Here are some numbered points:
  5|-40| 41| 36|-48| 13| 38|-44|-35|  8| 31| 38| 38|-47|-53| 49|-29| 10|-39| 38| 44| 38| 37| 39|-44| 36| 35|-47| 35| 37| 42| 38 0
-24| 39|-30|-30| 23|-27|-35| 37| 47|-24|-50| -4| -6| 36| 23|-33| 43|-25| 45|-22|-27|-41| -1|-37| 40| -6| -9| 30| -5| -5| -9|-31 1
  7|-35| 34| 31|-41| 13| 33|-37|-31| 10| 27| 31| 30|-40|-45| 42|-25| 11|-34| 31| 38| 33| 30| 33|-38| 28| 27|-40| 26| 29| 34| 33 2
 30|-33| 30| 31|-29| 34| 35|-42|-57| 25| 43| 16| 16|-44|-33| 34|-56| 29|-51| 29| 44| 42| 13| 35|-45| 16| 21|-36| 15| 16| 22| 39 3
  6|-42| 44| 37|-55| 11| 38|-48|-36| 16| 33| 34| 36|-48|-56| 43|-26|  9|-34| 43| 43| 33| 32| 39|-44| 39| 39|-54| 37| 34| 44| 41 4
-43| 25| -3| -1| 11|-51|-14| 29| 36|-46|-23| 11|  7| 26| 15| -6| 32|-49| 29|  1|-13|-19|  4| -9| 27|  9|  7| 15| 14| 10|  7|-14 5
  3| 39|-51|-51| 40|  1|-60| 37| 35|  1|-46|-25|-27| 42| 39|-56| 28| -4| 42|-50|-56|-49|-23|-61| 39|-22|-24| 42|-30|-25|-38|-57 6
-23|-20| 39| 38|-41|-14| 33|-22|-11|-17| 24| 48| 43|-19|-39| 35|-10|-13|-11| 43| 32| 21| 38| 29|-15| 45| 50|-34| 51| 47| 44| 37 7
  1|-36| 39| 36|-44|  5| 36|-31|-24|  3| 23| 32| 33|-32|-47| 34|-22|  7|-29| 34| 31| 27| 32| 33|-33| 35| 32|-45| 32| 31| 38| 29 8
 16| 24|-28|-27| 35| 13|-18| 26| 14| 16|-11|-49|-47| 25| 38|-25| 20| 15| 18|-30|-24|-14|-44|-20| 23|-47|-45| 32|-53|-42|-43|-23 9
 24|-37| 29| 26|-18| 25| 31|-32|-49| 20| 35| 13| 16|-39|-22| 28|-47| 23|-47| 27| 28| 39| 19| 30|-39| 13| 14|-25| 12| 14| 26| 30 10
 23| 29|-44|-37| 48| 23|-28| 31| 27| 22|-21|-47|-48| 27| 44|-33| 14| 21| 23|-49|-37|-24|-45|-33| 27|-50|-49| 41|-56|-48|-55|-34 11
 16| 25|-23|-18| 38| 14|-19| 25| 22| 24|  0|-55|-57| 27| 38|-15| 12| 17| 22|-32|-21| -6|-61|-13| 27|-54|-58| 38|-52|-59|-45|-19 12
-27| 35|-20|-19| 23|-36|-28| 36| 39|-28|-38|  1|  0| 36| 25|-24| 37|-33| 42|-15|-23|-38| -3|-32| 36| -2| -4| 27|  4|  1| -7|-27 13
 17| 18|-18|-14| 31| 15|-13| 18| 15| 24|  3|-49|-50| 20| 31|-11|  7| 18| 15|-26|-15| -2|-54| -8| 20|-47|-51| 31|-46|-53|-39|-14 14
 17|-61| 33| 35|-41| 27| 40|-61|-46| 20| 38| 31| 26|-59|-41| 31|-34| 21|-45| 31| 37| 36| 24| 37|-50| 22| 24|-47| 23| 31| 36| 33 15
-52| 19|  1|  4|  5|-49| -6| 19| 27|-55|-13| 15| 16| 18|  4| -3| 22|-46| 28|  6| -6|-13|  5| -4| 19| 15| 10|  8| 19| 16|  8|  1 16
 27|-41| 30| 33|-29| 40| 47|-47|-61| 29| 42| 15| 19|-43|-32| 32|-54| 30|-59| 28| 40| 43| 23| 37|-50| 16| 18|-41| 19| 19| 24| 35 17
 25|-38| 30| 33|-27| 36| 39|-40|-51| 30| 43| 14| 19|-40|-29| 33|-56| 30|-43| 26| 37| 41| 21| 35|-42| 14| 17|-35| 17| 11| 25| 34 18
  5|-41| 37| 33|-45| 11| 30|-44|-32|  5| 28| 32| 31|-41|-47| 32|-22|  8|-33| 32| 29| 29| 34| 29|-39| 37| 32|-48| 32| 31| 36| 33 19
 28|-47| 37| 32|-38| 25| 36|-52|-51| 22| 36| 23| 25|-47|-36| 33|-41| 23|-54| 30| 39| 42| 28| 35|-60| 25| 30|-42| 21| 26| 28| 34 20
 -2| 39|-43|-46| 37|-10|-50| 39| 35| -3|-47|-23|-22| 45| 31|-41| 37| -6| 35|-38|-51|-49|-24|-48| 37|-18|-14| 40|-21|-19|-33|-50 21
 21|-32| 25| 28|-22| 25| 33|-34|-45| 22| 38| 11| 26|-32|-22| 27|-53| 22|-40| 21| 38| 37| 16| 30|-36| 12| 14|-23| 12| 11| 20| 28 22
 -8|-26| 37| 33|-41| -1| 30|-31|-18| -6| 17| 42| 40|-27|-42| 27|-10| -3|-19| 35| 28| 20| 37| 26|-26| 41| 43|-37| 43| 39| 40| 24 23
 -3|-36| 42| 44|-54|  3| 37|-35|-26| -7| 27| 39| 42|-37|-41| 38|-20|  1|-31| 45| 40| 30| 40| 43|-38| 44| 43|-49| 40| 42| 45| 40 24
New points follow, each followed by the numbers of its two nearest points above, nearest first.
-54| 14| 10|  7| -2|-53| -1| 14| 29|-50|-12| 19| 15| 15| -1|  3| 23|-46| 25| 16|  0|-11| 11|  0| 24| 20| 15|  4| 29| 19| 15|  4 16 5
 15| 18|-14| -9| 25|  9| -6| 20|  9| 15|  4|-43|-45| 20| 33| -5|  2| 16| 16|-18| -7| -2|-51| -4| 22|-41|-43| 26|-33|-39|-29| -8 14 9
-18|-23| 42| 37|-40|-10| 30|-25|-14|-17| 18| 51| 46|-21|-42| 37| -7|-15|-13| 49| 31| 18| 41| 27|-18| 47| 44|-36| 57| 47| 55| 31 7 23
  0|-42| 45| 42|-52|  5| 41|-37|-28|  1| 26| 40| 41|-38|-56| 40|-25|  6|-34| 40| 36| 31| 41| 38|-39| 43| 41|-53| 40| 39| 46| 33 24 0
-34| 23| -8| -3| 14|-40|-17| 23| 31|-29|-24|  6|  4| 22|  9|-12| 31|-36| 28| -3|-13|-25|  2|-10| 30|  6|  6| 17|  5|  9|  2|-11 5 16
 22|-51| 33| 34|-38| 35| 42|-51|-54| 21| 41| 26| 34|-55|-36| 36|-45| 29|-58| 29| 41| 41| 26| 42|-56| 24| 22|-40| 19| 20| 32| 36 20 15
-19|-23| 40| 38|-42|-11| 33|-25|-13|-14| 25| 47| 43|-22|-41| 36|-12|-11|-14| 43| 33| 22| 38| 30|-18| 44| 48|-36| 49| 45| 44| 37 7 23
  2| 40|-39|-42| 31|-15|-48| 35| 39| -5|-54|-13|-18| 36| 33|-47| 37|-13| 39|-33|-48|-55| -9|-46| 41|-12|-20| 40|-12| -7|-28|-50 21 6
-57| 17| 11| 14| -4|-45|  2| 15| 21|-59|-12| 18| 16| 11| -2| 11| 18|-49| 22| 23|  2| -7| 10|  2| 21| 19| 16|  4| 22| 19| 16|  9 16 5
 18| 32|-52|-48| 46| 14|-38| 34| 26| 16|-26|-42|-40| 29| 41|-42| 21| 12| 25|-53|-43|-27|-34|-39| 29|-41|-35| 41|-43|-38|-53|-31 11 9
 29|-37| 25| 22|-16| 30| 29|-31|-50| 25| 35|  9| 13|-38|-18| 25|-48| 28|-47| 23| 26| 38| 15| 28|-39|  8| 10|-22|  7| 10| 22| 28 10 22
-10|-32| 37| 34|-43|  2| 29|-29|-21| -8| 20| 41| 41|-32|-48| 40|-14| -5|-26| 42| 31| 23| 37| 30|-25| 42| 41|-42| 39| 43| 44| 31 23 24
 18|-36| 33| 29|-32| 21| 34|-42|-38| 15| 31| 28| 27|-37|-40| 32|-34| 18|-42| 31| 33| 34| 27| 33|-50| 29| 30|-43| 24| 23| 32| 29 2 20
 20|-52| 35| 34|-37| 29| 34|-50|-48| 20| 44| 21| 24|-47|-41| 33|-44| 25|-51| 30| 39| 47| 26| 38|-57| 27| 25|-45| 19| 22| 29| 37 20 15
 19| 31|-43|-30| 46| 10|-36| 36| 26| 20|-21|-49|-50| 34| 49|-37| 27| 12| 32|-49|-32|-26|-43|-35| 30|-46|-51| 45|-47|-48|-59|-37 11 9
 18| 32|-50|-46| 45| 15|-37| 34| 26| 16|-25|-43|-41| 29| 41|-41| 20| 12| 25|-52|-42|-26|-36|-38| 29|-43|-37| 42|-43|-39|-53|-31 11 9
-43| 26| -8| -8| 11|-47|-17| 27| 40|-37|-29|  7|  8| 27| 11|-10| 36|-41| 39| -2|-12|-18|  1|-18| 30|  6|  8| 17|  6| 11|  1|-18 5 16
-44| 26| -4| -9|  9|-48|-12| 32| 37|-40|-26|  8|  5| 27| 10|-12| 36|-47| 35| -4|-14|-27|  3|-19| 35|  6|  4| 18| 14| 12|  1|-11 5 16
-53| 21|  2|  5|  1|-51| -3| 19| 27|-53|-16| 15| 15| 30|  6|  4| 27|-54| 25| 11| -3|-15|  8| -5| 22| 17| 14| 10| 19| 13| 19| -3 16 5
 24|-43| 35| 31|-36| 27| 37|-48|-44| 22| 35| 27| 27|-43|-43| 35|-39| 24|-48| 32| 36| 38| 29| 36|-57| 29| 30|-47| 24| 24| 33| 32 20 15
-29| 35|-18|-17| 21|-38|-26| 36| 39|-30|-37|  2|  1| 36| 24|-21| 37|-35| 43|-13|-20|-37| -2|-30| 36|  0| -2| 26|  6|  2| -4|-26 13 1
-38| 23| -2| -2| 11|-45|-11| 21| 32|-40|-25| 11|  7| 21|  9| -9| 31|-39| 30|  3|-11|-19|  9|-14| 29| 13|  6| 12| 12|  9|  4|-11 5 16
